W =
[[ -6.1  72.7   1.9 -44.3  17.2  -9.3  16.1   2.7  -2.3   3.2]
 [ 43.3  13.2 -22.9  -7.0 -11.6  65.2   6.5 -27.5  15.1 -38.1]
 [-30.4  -9.9 -12.3  -2.5   1.1 -26.4  -4.1  37.7  -7.0  15.7]
 [ 19.3 -27.1  24.3   0.5  -9.2 -22.8  16.8  -2.7  -3.5  -3.9]
 [ 10.3  27.8  -5.7  -9.6   7.5  16.4 -16.3 -42.1  -6.6 -40.4]
 [ -7.9  15.1  18.6 -23.3  14.9 -63.5   2.7   0.8 -25.5  -4.9]
 [  7.7 -26.7  16.7   6.4 -12.6 -13.7   1.7   3.3  -5.8   1.3]]
Counting starts at 1.
The entry directly below 7.5: 14.9
Report the entry directly below 65.2.
Answer: -26.4
The entry in row 2 and column 2: 13.2
The entry in the bottom-right corner: 1.3
The entry in the top-right corner: 3.2
The bottom-left entry: 7.7
Report the entry directly above -2.5.
Answer: -7.0
The entry in row 3 and column 1 is -30.4
The top-left entry is -6.1
The entry at row 1, column 3 is 1.9
The entry just right of the smallest entry -> 2.7
The entry in row 1 and column 2 -> 72.7
The entry just left of -2.5 is -12.3
The bottom entry of the column that holds the largest entry -> -26.7
Report the entry at row 2, column 1.
Answer: 43.3
Report the entry directly above -11.6.
Answer: 17.2
Report the entry just left of 0.5.
Answer: 24.3
Report the top entry of the column that holds the smallest entry.
Answer: -9.3
Report the entry at row 3, column 2.
Answer: -9.9
The entry just right of -9.3 -> 16.1
The entry directly below 18.6: 16.7
Report the entry in row 2 and column 3.
Answer: -22.9
The entry just left of 16.8 -> -22.8
Report the bottom entry of the column that holds the smallest entry.
Answer: -13.7

Read these off the table that follows. Counting starts at 1.
1) What is the entry at row 3, column 2?
2) What is the entry in row 1 and column 1?
3) What is the largest entry?
4) What is the entry at row 2, column 2?
5) What is the top-right entry?
6) What is the entry in row 3 and column 1?
7) What is the entry directly below 23.9?
8) What is the entry directly below 48.1?
[[ 35.0  -5.4  -7.2  17.1  -4.9  10.6  -5.9]
 [ 51.6  16.2  22.9  28.9  -7.0   9.5 -22.5]
 [  1.8 -29.1 -15.3  -5.9   4.0  -4.5  -4.1]
 [ 23.7  -1.6 -28.4 -17.6   1.5   6.9 -11.6]
 [ 23.9  48.1   1.5 -19.5  -8.4  13.3 -70.0]
 [-13.2 -12.5   2.7 -25.0  20.3 -21.5   6.6]
 [  6.4 -20.6  -4.0   0.6  13.5 -13.7  17.4]]
1) -29.1
2) 35.0
3) 51.6
4) 16.2
5) -5.9
6) 1.8
7) -13.2
8) -12.5

[[-13.1, 9.1, -22.7, -3.2],
 [-13.3, 14.3, -67.6, -2.8],
 [-7.3, 3.9, 72.3, -1.0],
 [-3.4, 9.1, -79.4, 0.9],
 [-4.4, 8.1, -39.8, 1.4],
 [-8.1, 3.0, 18.5, 1.3]]
Indices start at 1.
Which number is the entry in the bottom-right corner?
A: 1.3
Which number is the entry in row 3 and column 3?
A: 72.3
The entry in row 2 and column 2 is 14.3
Which number is the bottom-left entry?
A: -8.1
The entry just right of the largest entry is -1.0
The entry directly below the smallest entry -> -39.8
The entry just left of 3.9: -7.3
The entry in the top-right corner -> -3.2
Which number is the entry at row 1, column 3?
A: -22.7
Which number is the entry at row 2, column 1?
A: -13.3
Which number is the entry in the top-left corner?
A: -13.1
Which number is the entry in row 1 and column 2?
A: 9.1
Which number is the entry just right of -8.1?
A: 3.0
Which number is the entry directly below -1.0?
A: 0.9
Which number is the entry just left of the largest entry?
A: 3.9
The entry directly below 72.3 is -79.4
The bottom entry of the column that holds the smallest entry: 18.5
Which number is the entry just right of -4.4?
A: 8.1

Read these off the row that follows.
1) The 3rd entry from the left?
2) The last entry?
3) The third entry from the right?
4) The entry just right of 71.8?
5) The 3rd smallest entry?
6) The entry just left of -19.1?
-51.6,-1.2,-55.0,-6.3,-13.0,-19.1,-34.0,71.8,-46.6,1.3,-62.6,5.5
1) -55.0
2) 5.5
3) 1.3
4) -46.6
5) -51.6
6) -13.0

Questions about the matrix below.
1) Read off the 1st entry in reading order.
2) Read off the bottom entry of the column that holds the largest entry.
3) Read off the fifth entry in reading order.
4) Read off the largest entry in the first row.
5) Read off the 2nd smallest entry.
6) Read off the 2nd entry on the main diagonal.
7) Read off the entry just left of the smallest entry.
-1.2   0.5  -0.8   0.0  -0.4
-0.5  -0.5  -0.6  -0.4  -0.5
-1.9   1.9   1.4  -0.8   2.5
 0.2  -1.4  -0.1  -1.1  -0.9
-0.3   0.3   1.3  -1.1   0.8
-0.5  -2.2  -1.2   0.3   0.2
-0.6   0.0  -0.2  -1.3  -2.4
 0.6  -1.5  -1.6  -0.5  -1.3
-0.2   0.6  -0.8  -0.3  -1.5
-0.5  -0.5  -0.6  -0.3  -0.6
-1.2   1.9  -0.8   0.6  -0.4
-0.6  -0.7  -0.5  -0.7  -0.4
-0.6   1.8  -0.8  -0.1  -0.2
1) -1.2
2) -0.2
3) -0.4
4) 0.5
5) -2.2
6) -0.5
7) -1.3

Questions about the row below.
1) Which number is the second entry from the left?
2) Which number is the third entry from the left?
3) Which number is the smallest entry?
4) Which number is the first entry?
5) Which number is the third entry from the right?
6) Which number is the 5th-last entry?
7) Which number is the 2nd-last entry?
[  9.1  73.3  61.9 -22.4  -5.7  46.8  -6.3  40.5  -3.8  55.2  47.1 -11.9
  -4.2 -37.6]
1) 73.3
2) 61.9
3) -37.6
4) 9.1
5) -11.9
6) 55.2
7) -4.2
